Questions about the row below.
1) What is the largest entry?
2) What is the smallest entry?
3) What is the entry just right of 207?
[190  78 211 142  87 194 193 187  41 157  84  96 169 207 131 105]
1) 211
2) 41
3) 131

[[  78.4   34.3   55.2  144.8   58.4]
 [  92.4    2.9   47.7   63.1  -29.0]
 [  26.9   78.1   98.2 -168.3   -7.1]
 [  39.7   39.6   26.9   67.1   83.8]
 [ 124.8  -75.8   42.3  104.4  -84.7]
 [   8.8   34.0   83.4 -126.9   10.7]
 [ -43.3   20.0 -126.3   53.9   24.1]
 [  72.9   -1.2   54.6 -107.4  -12.1]
 [  49.7  -41.4  -55.8   72.4   86.3]]
Indices start at 1.
Find the entry just left of -12.1.
-107.4
Find the minimum.
-168.3
The entry at row 1, column 2 is 34.3
Find the entry at row 2, column 1.
92.4
The entry in row 3 and column 1 -> 26.9
The entry in the bottom-left corner: 49.7
Find the entry in row 1 and column 1.
78.4
Find the entry directly below 34.3.
2.9
Find the entry in the top-right corner.
58.4
The entry in the bottom-right corner: 86.3
Find the entry just right of 39.6.
26.9
Find the entry just right of 83.4.
-126.9
The entry directly below the smallest entry is 67.1
The entry just right of the smallest entry is -7.1
The entry at row 3, column 2 is 78.1
Find the entry just left of the smallest entry.
98.2
Find the entry in row 1 and column 3.
55.2
Find the entry in row 2 and column 3.
47.7
Find the entry just left of the centre entry.
-75.8
The entry directly above the smallest entry: 63.1
The bottom entry of the column that holds the smallest entry: 72.4
The entry just left of 72.4: -55.8
Find the entry just right of 49.7.
-41.4
Find the top entry of the column that holds the largest entry.
144.8
Find the entry directly above -7.1.
-29.0

[[-102.061 -211.449   81.535   -4.288  134.440  137.401    1.422  -28.913
    79.099  -15.168   84.869  -50.717   96.470   87.724  -80.930]
 [  -1.197   99.864   20.196 -121.211 -165.407   38.808  -85.201  181.242
    13.073   -5.792 -108.526   19.722   96.761   27.022 -201.628]
 [-110.295 -189.746   87.558   29.623  177.185 -124.732   49.441  -83.233
  -213.395 -176.841   -9.710 -217.804   80.144  121.827  -81.146]]
The entry just left of 81.535 is -211.449
The entry just left of -5.792 -> 13.073
The entry just right of -28.913 -> 79.099
The entry just right of -121.211: -165.407
The entry just left of 87.724 -> 96.470
The entry just left of 27.022 -> 96.761
The entry just right of -15.168?
A: 84.869
The entry at the centre is 181.242
The entry just right of 79.099 -> -15.168
The entry just right of -217.804?
A: 80.144
The entry just right of 38.808 is -85.201
The entry just left of 29.623?
A: 87.558
The entry just right of -211.449?
A: 81.535

A = [ 37 -30  60  -5   1 -40 -49 -11 -19 -30  -2 -46 -29]
The median entry?
Answer: -19
The entry just left of -19?
Answer: -11
The entry just left of 1?
Answer: -5
The centre entry?
Answer: -49
The entry just left of -5: 60
The entry just left of the centre entry: -40

arr =
[[ 29   8  -7  -6  16 -13  14  -5   8   5   7]
 [-15 -22 -19  19  -2  -8 -14   6 -15   9 -24]
 [ 28  45  22 -18  -4  25   6  -5  28 -24  30]
 [-13  -7   6  -3   0  -3   3  -4  -6   3  -1]
 [-34 -43  -1  -3 -32  -6  -4  40 -21  24   0]
 [ 12   8  11 -17  -6   3  12   9   9   0  22]
 [-10 -25  -3  -6  -9 -13   7  18 -11  18   3]
 [-19   3  22 -13 -16  15   1   4   1  -6  15]]
Counting starts at 1.
The entry at row 2, column 2 -> -22
Report the entry in row 1 and column 3.
-7
Report the entry in row 2 and column 1.
-15
Report the top entry of the column that holds the largest entry.
8
Report the entry at row 3, column 1.
28
The entry in row 1 and column 1: 29
Report the entry at row 3, column 2.
45
Report the entry in the top-right corner.
7
The entry in the bottom-left corner -> -19
Report the entry just left of the smallest entry.
-34
Report the entry just left of 4.
1
The entry directly below the largest entry -> -7
Report the entry directly above -21.
-6
The entry in the bottom-right corner -> 15
Report the entry directly below the smallest entry.
8
Report the entry just right of the smallest entry.
-1

grid = [-40  26  50  -1  17 -46 -14  10]
Report the smallest entry.
A: -46
The third entry from the left -> 50
The second entry from the right -> -14

Read these off the row that follows.
1) The entry just left of the smallest entry?
2) The first entry from the left?
3) The entry just right of -3?
[ -3  35  56 -37]
1) 56
2) -3
3) 35

data =
[[ -7  14   5  23 -31  31 -20  23 -29  34]
 [-25 -28  -2  -6  -1  -5  -7  -6 -18 -23]
 [-46   4 -52   5 -27  14  -6   1   8 -11]]
Counting starts at 1.
Report the entry in row 3 and column 1.
Answer: -46
Report the top entry of the column that holds the largest entry.
Answer: 34
Report the entry in row 1 and column 1.
Answer: -7
Report the bottom entry of the column that holds the smallest entry.
Answer: -52
Report the entry in row 1 and column 3.
Answer: 5
Report the entry in row 2 and column 1.
Answer: -25
The entry in the bottom-right corner: -11
The entry just left of -1 is -6
The entry just right of -52 -> 5
Report the entry just right of -5.
Answer: -7
The entry in row 3 and column 2 is 4
The entry directly below the largest entry is -23

Questions about the grid below. Counting starts at 1.
1) Report the entry just left of the smallest entry.
2) Report the entry directly below -0.865.
3) Report the entry in row 3 and column 3.
4) Report the entry in the top-right corner.
5) Report the entry directly above the smallest entry.
6) Report the entry just right of -0.262.
7) Report the entry directly above -0.578.
8) Report the bottom entry of the column that holds the smallest entry.
[[-0.506 -1.638  1.129  0.966 -0.529  2.201  1.188  0.345]
 [-1.165 -0.269  1.277  0.914  0.349 -0.003 -0.080  0.879]
 [ 0.149 -0.179  0.662  0.501  0.428  0.809  0.516  0.209]
 [ 0.061 -0.578  0.414  0.649  0.092  0.928  0.229  0.011]
 [-0.452 -0.865  0.633  0.387 -0.223 -0.012  0.065 -0.100]
 [ 1.284 -1.671 -0.051  0.206 -0.078  0.322 -0.450  1.225]
 [-0.627 -0.254  0.100  0.626 -0.015  0.527  0.370  0.241]
 [-0.571 -0.087  0.749  0.540 -0.442  0.096 -0.262 -0.879]
 [-0.904  0.078  0.956 -0.145 -0.880  0.956  0.569  0.578]
 [-0.122 -0.693  0.166  0.309  0.315  0.719  0.473 -0.052]]
1) 1.284
2) -1.671
3) 0.662
4) 0.345
5) -0.865
6) -0.879
7) -0.179
8) -0.693

[[17 10 21 17 47  3  3]
 [17 14  3  5 21  8  5]
 [ 3  2 40  7  3  9  5]
 [11 12  2  3  2 20 12]
 [ 8  9  5 16 23  2  4]
 [ 3  7 20 20  5  4  5]
 [ 4  3  7  3 55  2 10]
 [ 8  5  3  6  3  3  5]]
Rows and columns are numbered from 1.
The entry at row 3, column 1: 3
What is the entry at row 2, column 2?
A: 14
What is the entry directly below 40?
A: 2
What is the top-left entry?
A: 17
The entry in the top-right corner: 3
What is the entry in row 3 and column 3?
A: 40
The entry just left of the largest entry: 3
What is the entry in row 3 and column 2?
A: 2
What is the entry at row 1, column 2?
A: 10
The entry in row 2 and column 1 is 17
What is the entry in the bottom-left corner?
A: 8
The bottom entry of the column that holds the largest entry -> 3
What is the entry in the bottom-right corner?
A: 5
The entry in row 2 and column 3 -> 3
The largest entry -> 55
The entry in row 1 and column 3 -> 21
What is the entry directly above the largest entry?
A: 5

[[-12   2   1  51 -19  -3  19   3  -9 -20]
 [  2 -12  -6  25  10  -1   3  -3  17  18]
 [ -2   7   9 -21 -11   4  -5   5  -8 -12]
 [ -2 -13   2   7  -9  10  -7  13  -1  -9]
 [ 15   5   5  -7  -5   5   3   0 -32 -37]
 [ 10  -8  -5 -29   8   3 -12   0  -7  -3]]
Indices start at 1.
The entry at row 1, column 1 -> -12
The entry at row 3, column 2: 7
Read off the entry just left of the smallest entry.
Answer: -32
Read off the entry in row 2 and column 2.
Answer: -12
Read off the entry in row 3 and column 1.
Answer: -2
The bottom entry of the column that holds the largest entry is -29
The maximum is 51
Read off the entry just right of 9.
Answer: -21
The entry just right of 15 -> 5
The bottom-right entry -> -3
Read off the entry in row 3 and column 3.
Answer: 9
The bottom-left entry -> 10
The entry at row 1, column 3: 1
Read off the entry directly above -37.
Answer: -9
The minimum is -37
Read off the entry directly above -29.
Answer: -7
Read off the top entry of the column that holds the smallest entry.
Answer: -20
Read off the entry in row 1 and column 2.
Answer: 2
Read off the entry just left of 25.
Answer: -6
The entry just right of -21: -11
The entry just right of 4 -> -5

m =
[  14.092  200.376 -191.315   62.544   -7.522   79.367   49.243  -84.608
   77.256  113.068   96.464  125.446   85.139]
Find the first entry from the right.
Answer: 85.139
The 3rd smallest entry is -7.522
Find the third entry from the right.
Answer: 96.464
The first entry is 14.092
Find the 2nd entry from the right.
Answer: 125.446
The 3rd entry from the left: -191.315
The 3rd largest entry: 113.068
The entry just right of the centre entry -> -84.608
The median entry -> 77.256

Read these off the row that follows.
1) Give the largest entry.
2) Give the entry just left of -41.
3) Give the entry just left of the largest entry.
4) Give the entry just left of -1.
[  7  -1  10 -41 -28  17  21 -40 -19  -6 -58]
1) 21
2) 10
3) 17
4) 7
